In the rows, zero is written as 128.
X: rows in 4 groups, each row roughly a mix of its group's directions (some rows in no group)
X (134 x 13)
[[162  80 130 130 141 111 112 171 141 126 147 121 111]
 [145 129 148 138 128 130 170 144 155 143 166 144  90]
 [ 95 145 103 133 119 155  87 141 114 132  97 160 133]
 [125 179 133  97 134 165 112 125 106 123 105 127 104]
 [ 99 118 131 110 129 119  98 141 153 137 120 105 184]
 [145 158 134 100 131 146 145 165 145 167 155 111 120]
 [137  94 109 125 131  92 143 137 118  94 171 149 139]
 [128 121 110 119 119  83 144 172 112 125 151 134 164]
 [106 156 139 110 147 131 160 161 147 152 166 112 132]
 [116 108 103 164 114  87 140 109 106 142 157 152 129]
 [109 121 115 130 111  96 143 131 136 138 139 151 190]
 [168 119 124 137 128 141 127 114 106 106 140 123  68]
 [102 142 143 116 130 169  85 113 104 120  96 132 116]
 [ 93 121 110 146 128 113 143 161 155 154 156 147 158]
 [148 101 119 157 107  90 168 122 146 132 137 116 155]
 [147 156 126 129 106 151 127 124 120 132 112 174  81]
 [177  89 128 143 138 122 132 141 134 104 140 123  88]
 [ 91 160 148 112 115 147 115  90 111 139 100 125 152]
 [ 97 107 102 140 116  98 114 133 126 139 120 129 185]
 [141 119 138 147 121 116 125  75 125 110 102 174 122]
 [106  99 116 161 136 143 113 164 142 147 123  86 140]
 [104 123 122 133 117 102 103  77 108 108 110 153 150]
 [116 110  96 140 115  90 144 111 118 127 153 158 166]
 [163 110 101 157 119 111 151 122  97 125 147 113  92]
 [ 88 158 128 112 137 134 134 143 147 164 129 150 168]
 [106 116 126 111 126 126  91 152  95 128 103  86 150]
 [107 161 114 134 107 166 151 141 162 157 109 122 136]
 [173 105 124 138 131 129 137 116 109 112 153 133  76]
 [110 172 106 123 136 145 156 158 138 159 154 118 144]
 [105 134 122 142 103 122 153  96 129 132 114 152 183]
 [162 149 136 104 148 144 131 152 136 161 175 137 128]
 [ 99 175 111 138 117 170 141 156 134 139 110 128 135]
 [172 122 158 117 162 166 110 146 148 118 120 126 120]
 [103 181 123 106 111 133 127 102 114 145 105 142 154]
 [176  98 120 157 118 119 147 144 135 128 140  92 106]
 [118 186 143 108 116 142 160 120 132 155 137 147 115]
 [156 117 128 153 144 154 111 163 130 126 138 114  76]
 [112 162 137 126 136 153 132  92  88 128 111 145  94]
 [159  99 137 147 132 140 115 166 171 139 127  99 124]
 [146 168 143 119 127 152 151 119 137 134 140 159  81]
 [175 129 160 114 150 146 117 108 133 102 115 161 115]
 [117 122 111 133 115 114 133  97 136 111 138 142 195]
 [125  96  86 143 143 101 106 161 107 133 158 135 132]
 [138 153 129 125 134 167 110 146 115 137 125 131  68]
 [153 110 114 152 107  95 176 146 147 137 143 116 142]
 [107 168 137  99 121 135 110 153 147 157  95 120 149]
 [113 181 149 103 109 139 139 115 123 146  90 116 134]
 [166 128 134 134 129 105 143 105 117 144 164 175 112]
 [110 108 102 158 123 111 143 161 124 160 164 105 128]
 [ 78 146 117 117 131 137  94 116 116 138 109 140 168]
 [106 123 114 138 120 124 117 153 147 152 135 162 183]
 [156 155 134 129 123 158 138 131 130 124 126 158  70]
 [135 139 134 133 100 127 175 119 135 102  91 133  89]
 [153 165 148 123 118 152 142 153 157 147 105 141  96]
 [108 138 115 112 115  93 121  84  96 108 135 158 143]
 [161 129 125 144 137 157 125 137 115 125 144 131  64]
 [171  90 130 148 136 113 140 122 119 105 149 114  91]
 [137 117 120 156 117 109 144  87 113 105 125 178 117]
 [159 124 156 108 128 111 138 104 114  84 108 143  95]
 [115 124 158 116 143 117 166 128 156 122 108  88 161]
 [141 145 140 150 139 163 141 138 120 137 123 119  66]
 [150 130 153 121 152 144 111 163 164 138  94 100 126]
 [115  99  99 193 121 131 141 121 132 129 128 151 132]
 [154 142 174 111 116 139 171 120 133  96 121 113 120]
 [ 88 140 133 103 121 116 123 139 144 144 105 129 184]
 [138 112  93 130 116  86 152 115 110 107 163 154 128]
 [159  90 127 151 155 104 127 142 134 118 165 111 103]
 [102 177 135  90 111 124 135  95 118 126 105 136 138]
 [101 139  85 120 129 111  95 133 117 134 114 154 169]
 [144  88  96 139 130  84 128 150 129 122 136 109 159]
 [112 106  91 142 127  98 129 111 118 125 158 171 150]
 [ 94  90 115 171 120 115 111 118 126 119  96 109 138]
 [163 117 133 161 131 158 133 135 122 110 124 108  76]
 [135 150 112  84 123  98 139 131  94  96 143 125 101]
 [171 102 124 143 137 130 129 154 128 115 144  98  83]
 [114 136 137  96 141 144  97 176 154 131 112 106 145]
 [117 124 100 142 123 102 145 146 111 162 183 129 134]
 [149 124 124 166 116 131 167 143 149 168 141 140 102]
 [152 106 122 179 127 124 167  98 124 120 152 140 125]
 [173  89 117 148 127 116 116 122 115 101 153 123  98]
 [ 79 155 125 114 141 135  97 141 113 154 110 146 154]
 [118 184 123  97 105 121 145 107 126 134 111 160 119]
 [102 145  97 124 109  98 144 106 100 128 161 156 142]
 [113 166 134 112  90 124 153 119 148 167 103 118 119]
 [ 83 146 127 103 140 136  85 124 116 144 128 164 138]
 [161 120 145 138 130 161 147 122 131  93 110  90  99]
 [107 176 147 119 112 149 135 101 127 154  89 129 135]
 [136 149 161 102 133 157 116 102 104 114 105  95 106]
 [102 126 119 129 105 116 122 117 138 122 108 134 197]
 [172  97 134 150 142 141 134 149 130 117 145 115  83]
 [120 130 113 118 136 114 144 193 132 145 152 100 135]
 [170 113 135 135 146 139 149 133 123 126 154 128  71]
 [ 93 142 119 107 115  99 140 105 111 122 133 153 176]
 [129 125 139  81 152 118  97 171 140 132 132 104 111]
 [ 99 127 115 133 129 104 127 128 143 147 144 153 189]
 [167 100 139 155 155 126 110 134 133 161 163 146 128]
 [ 71 136 156 132 124 140 140 134 147 162 149 136 148]
 [116 106 110 138 110  90 148 109 125 125 147 135 182]
 [139 118 156 131 130 151 122 124 149 102  68 111 111]
 [111  99 108 162 119 110 146 141 148 131 130 108 178]
 [110 121 124 124 125  92 156 100 133 138 143 150 181]
 [167 125 126 148 131 154 146 152 141 110 134 132  75]
 [166 117 136 126 106 114 168 122 169 102 145 146 127]
 [ 85 158 121  97 124 115 103 136 125 161 123 152 150]
 [118 151 112 142  99 111 147  96 131 169 141 166 136]
 [ 91 154 147  89 136 142  95 135 147 133 105 128 153]
 [144 158 156 120 128 151 162 111 114 106 123 152  88]
 [157 127 134 153 116 126 171 146 146 165 141 133  93]
 [167 100 125 161 137 123 164 131 159 111 152 126 111]
 [159 133 129 134 126 160 125 132 108 124 130 132  62]
 [141 160 144  97 128 162 144 162 154 142 119 101 115]
 [158 114 134 138 152 150 113 162 127 121 133 111  75]
 [169 121 150 125 126 144 131 155 155 121 120  84  99]
 [157 157 158  75 138 146 133 144 136 116 121 113 110]
 [ 97 159  95 118 135 132 101 137 125 141 124 178 142]
 [140  74 103 170 132 110 122 135 147 111 136 140 140]
 [149  74 130 146 122  95 114  95 122 110 119 121 144]
 [110 139 121 122 129 112 157 180 144 159 163 122 138]
 [105 110  99 160 101 107 128 130 138 143 119 159 168]
 [111 171 132  87 107 115 147  90 117 114 115 137 133]
 [113 117 139 107 148 116 132 170 164 151 134 127 170]
 [122 119 148 100 126 123 124 136 145 101  92  81 158]
 [ 85 142 117 116 119  89 114 114 123 147 127 145 171]
 [133 101 149  91 142 110 119 169 153 124 117  94 142]
 [105 145 118  88 129 106 132 110 115  97 146 173 133]
 [108 100 133 132 157 146  77 149 139 137 122  97 142]
 [135 145 109 169 111 172 142  96 125 114 132 152 145]
 [ 97 159 107 133 118 137 109  88 123 166 101 142 129]
 [ 86 125 114 148 129 121 119 112 114 155 126 154 178]
 [111 125 115 142 134 139  94  87 126 114 114 165 166]
 [108 105  93 168 123 114 149 156 119 144 163 117 128]
 [146 157 161 116 136 163 154 127 133 123 137 109  84]
 [118 161 134 110 146 132 159 114 117 163 149 156  94]
 [ 92 129 125 111 104  86 128 136 114 149 127  81 127]]
the two rows of each list that fit no group, in list order (the others fit one group, some only roughly)
- k_973: [ 74 155 137 107 122 138 117 134 115 152 117 111 164]
- k_94: [ 91 115 128 152 108 111 140 109 144 147 126 133 182]
- k_444: [156 127 121 148 140 129 133 108 125 138 163 189 130]
- k_265: [141 117 114 157 116 133 164  93 132 121 151 160 163]
- k_561: [166 122 126 145 139 142 167 156 137 132 165 146 102]
- k_730: [127 108  96 126 117  80 138 151 122 122 157 137 165]
- k_705: [169 114 125 163 124 150 156 106 118 111 142 133  91]
- k_312: [ 91 133 125  94 167 124  84 132 118 134 145 131 148]
- k_984: [134  96 124 141 114  91 130  99 140  95 103 143 161]
- k_581: [115 156 115 130  95 112 160  88 108 148 116 142 155]
- k_83: [135 183 136  86 155 147 127 125 121 146 144 140 138]
- k_88: [110 117 110 114 112  87 140 106 123 110 149 144 175]
 => k_984; k_83
- k_406: [163  88 138 153 148 126 132 151 151 106 143  94 126]
- k_176: [125 124 125 141 103 118 133  90 141 117 107 176 166]
- k_79: [157 101 111 139 121  95 137  90 111 104 163 135 122]
- k_111: [138 145 176 110 135 163 131 129 133 116 102  91 111]
- k_134: [118 113 106 115 118  76 109 110 112 135 153 158 154]
- k_874: [ 76 146 136 108 136 130 109 125 118 139 115 143 176]
- k_332: [ 97 143 128  86 148 117 115 117 110 152 166 157 129]
- k_459: [135 158 170  95 138 157 129 122 116 132 133 114  86]
- k_9: [136 125 143  95 137 103 129 164 120 151 162  86 126]
- k_401: [174  79 139 148 125 117 132 126 129 103 128 109 100]
 => k_176; k_332
- k_758: [121 131 151 119 134 119 168 156 141 144 155  79 137]
- k_138: [141 107 133 139 128 100 144 162 130 171 160 106 106]
- k_654: [117 133 112 152 117 132 132  85 129 106 107 180 141]
- k_182: [ 93 160 144  98 127 148 108 121 107 135 100 100 152]
- k_462: [102 151 137 105 128 178 101 135 117 119  96 104 131]
- k_293: [127 149 153 138 122 162 143  82 113 135  97 106 107]
- k_622: [128 112 100 166 140 134 118 105 115 117 150 177 148]
- k_682: [112 129 156 101 144 136  95 143 106 128  98  83 121]
- k_328: [171 119 144 137 103 119 180 115 144 107 139 114 124]
- k_101: [174 115 152 138 129 143 139 104 127 100 125 117  82]
- k_84: [128 148 141 158 138 173 125 111 118 157 108 142  90]
- k_278: [135  79 137 143 147 136 108 140 177 116 144 125 145]
- k_410: [111 140 151 122 102 119 155 107 145 133 111 133 185]
- k_960: [143 141  99 137 116 110 163 110 107 125 150 170  98]
 => k_462; k_682
- k_58: [124 134 146 136 140 169 129 177 161 137 106 106 134]
- k_64: [ 84 131 101 117 127 108 101 116 103 127 150 127 169]
- k_245: [111 117  94 155 120 103 142 130 149 140 130 142 182]
- k_531: [103 119 141 139 118 125 135 104 156 141 119 141 191]
- k_694: [114  78 119 131 140  98 104 162 124 130 142 106 152]
- k_662: [ 95 137 127 102 116 103 128 102 131 117 108 120 183]
- k_523: [139  91 107 176 127 105 119 139 132 137 160 152 143]
- k_77: [ 99 158 121  91 124 114  99 121 101 152 111 138 157]
- k_854: [152  77 139 156 132 141 120 135 162 100 125 109 121]
- k_501: [ 89 167 134  93 143 146 100 113 110 132 113 120 149]
- k_767: [170  99 122 140 128 116 135 177 148 124 148 111 110]
- k_578: [143  90 121 129 148 111 104 171 154 123 156 118 149]
- k_582: [157 151 148 123 133 138 151 118 117 140 133 128  65]
- k_776: [149 125 156 137 150 172 114 157 150 129 119 118  90]
 => k_854; k_582
- k_845: [130 132 117 146 100 119 147  67  97 113 124 144 121]
- k_881: [133 170 140 115 125 164 139 112 116 114  96  86 127]
- k_497: [110 164 115  93 133 135 113 154  96 131 110  92 144]
- k_909: [149 162 127 107 132 140 129 140 118 121 122 139  63]
- k_25: [125 141 154 128 130 157 107 140 149 122  70 114 106]
- k_6: [166 112 136 145 133 124 167 155 172 125 145 111 128]
- k_290: [ 84 157 112  92 115 120 109 127 123 140 128 107 165]
- k_752: [135 123 131 142 141 182 107 146 121 101 107 114  91]
- k_810: [100 151  94 127 112 117 135  98 111 124 149 167 156]
- k_351: [ 92 126 116 121 129  98 134 145 134 149 140 112 185]
- k_120: [175 114 122 132 111 107 167 131 128 104 152 114 100]
- k_358: [133 128  79 146 121 103 128 154 119 160 143 165 122]
 => k_25; k_6
- k_46: [143 141 121 120 123 119 145  80  93 127 149 150  89]
- k_709: [103 146 138  92 119 130 127 122 143 116  95 108 178]
- k_198: [116 175 109 115 105 125 151 166 126 159 130 151 125]
- k_339: [ 89 158 127 109 115 116 121 131 130 154 109 138 179]
- k_180: [117 113 115 152 114  99 147 100 132 126 138 148 183]
- k_955: [167 144 100 128 131 136 126 151 125 118 129 162  79]
- k_28: [ 85 159 118 103 141 133 112 139 129 153 121 141 171]
- k_788: [109 138 103 148  97  96 154  97 115 146 143 161 130]
- k_122: [172  86 120 151 135 105 150 135 144 107 145 108 120]
- k_237: [108 123 126 147 122 107 159 104 143 133 131 140 189]
- k_857: [132 122 101 167 122 128 152 108 120 122 139 164 173]
 => k_28; k_857
- k_149: [149  87 138 142 141 117 136 146 158 102 133  92 158]
- k_418: [108 107 101 153  99 105 144 116 138 115 121 124 179]
- k_823: [154 130 137 139 125 161 124 135 115 113 111 107  67]
- k_484: [101 102 141 153 109 150 106 121 121 120  86 101 155]
- k_489: [ 93 169 123 108 112 135 111 109 106 150 102 136 156]
- k_169: [ 89 128 117 110 139 136  86 136 126 127 121  95 170]
- k_616: [153  98 145 156 152 164 110 149 150 126 131 124  95]
- k_289: [122 103 117 123 174 144  77 146 127 102 134 124 122]
- k_228: [140  83 137 132 142 110 139 150 160 118 134 105 170]
- k_940: [131 157 135 103 120 128 114 170 143 170 128  93 136]
 => k_418; k_940
- k_727: [137  99 147 146 138 141 127 164 147 129 100  83 106]
- k_453: [ 84 133 107 139 150 142  85 137 117 157 120 152 143]
- k_891: [153 121 107 135 148 125 123 147 107 115 148 147  68]
- k_637: [ 97 126 106 113 130 108  92 152 137 145 108 129 174]
- k_699: [168  95 152 131 151 138 122 120 129 100 138 114  85]
- k_117: [166 141 121 143 117 138 152 127 129 117 146 124  67]
- k_252: [154  85 105 167 126 112 145 160 150 119 139 127 126]
- k_499: [113 131  96 158 114 115 139  98 117 136 149 177 146]
- k_681: [152 104 141 149 153 144 122 171 148 121 131  96  98]
- k_247: [158 156 151  91 108 122 164 129 152 101 126 129 113]
 => k_637; k_117
- k_750: [115 175 130 109 129 149 126  99 111 130 108 152  89]
- k_294: [ 98 140 100 133 110 102 125  91 109 137 148 161 156]
- k_391: [ 81 136 107 108 118  99 106 122 107 137 142 110 163]
- k_63: [ 93 139  86 108 135 101 100 119  91 133 137 141 134]
- k_762: [150 103 156 127 142 137 129 160 140 111 101  87  98]
- k_770: [ 98 169 104 100 117 109 128 103 103 134 123 162 132]
- k_334: [ 99 128 113 143  99 107 138 115 131 145 111 125 187]
- k_653: [143 157 151 138 123 152 177 118 139 135 129 109  88]
- k_483: [116 150 173 134 133 173 136  98 137 130  98 140 124]
- k_977: [ 76 114 136 116 108 134  85 119 111 134 103 116 145]
- k_40: [105 101 119 150 107  95 137 114 138 140 126 126 183]
 => k_653; k_977
- k_946: [121 147 111 124 114 110 131  83 107 118 142 179 143]
- k_575: [109  99 114 119 114  95 135 123 148 119 130 138 187]
- k_36: [169 114 154 115 138 135 127 136 117 113 136 111  71]
- k_104: [ 91 149 136 141 129 156 118  93 129 155 100 156 147]
- k_848: [142 126 103 145 141 129 131 120 111 124 151 173  77]
- k_194: [ 74 166 130 112 124 125 108 135 124 153  97 126 142]
- k_91: [131 166 144 101 121 158 120 131 162 169 108 118 139]
- k_967: [ 99 159 152 123 129 154 121 103 137 139  84 139 157]
- k_697: [ 95 161 108 108 111 110 132  82 106 130 120 148 142]
- k_292: [106 168 107 128 110 118 141  91  94 149 116 154 126]
- k_137: [100 151 142 116 107 119 149  87 107 126 108 128 169]
 => k_575; k_967
- k_492: [126 120 132 153 135 141 142 180 158 134 108  88 138]
- k_513: [129  88 127 120 133 102 122 162 144 108 156 111 168]
- k_938: [ 83 154  98 105 118 133 115 134 126 138 143 122 173]
- k_383: [ 88 161 138 110 127 147 118 159 143 157  97 126 146]
- k_474: [137 175 138 106 139 167 123 117 121 122 121 146  87]
- k_200: [152 142 127 102 145 163 109 158 128 134 148 137  82]
- k_969: [ 90 124 127 160 114 127 152 117 158 146 140 145 171]
- k_393: [103  91 120 136 143 123 102 146 112  91 121  87 138]
- k_349: [109 185 131 113 120 137 136 130 104 152 101 156 120]
- k_362: [102 147 111  95 105 100  92 106  99 133 119 147 138]
- k_269: [119 156 139  84 153 152 104 151 105 125 126 100 110]
- k_851: [126 140 106 147 123 113 142  80 102 134 160 164 122]
- k_747: [138  78 136 160 132 130 136 139 145 147 139  83 112]
- k_39: [127 117 126 137 116 154 130 142 160 117 113 132 193]
 => k_492; k_747
- k_164: [ 88 123 110 116 156 119  91 119 125 125 129 128 177]
- k_714: [146 137 146  95 147 152 120 149 132 113 119  92  83]
- k_990: [163 124 136 156 113 126 181 122 154 127 148 130 103]
- k_655: [152  75 126 156 132 119 124 154 162 124 149 117 145]
- k_33: [118 113 145 143 147 132 120 178 163 134 115  92 147]
- k_987: [172 129 139 114 147 146 105 129 132 105 102 123  82]
- k_508: [138 135 152 115 143 138 126 155 130 126 109  85  76]
- k_141: [ 82 129 142 109 146 130 102 110 115 152 116  99 161]
- k_427: [ 91 162 147 104 116 128 125 124 122 166 138 168 128]
- k_336: [162 138 131 118 151 159 121 149 123 108 133 119  73]
- k_374: [149  91 106 178 109 112 151 130 149 122 133 148 134]
 => k_987; k_141
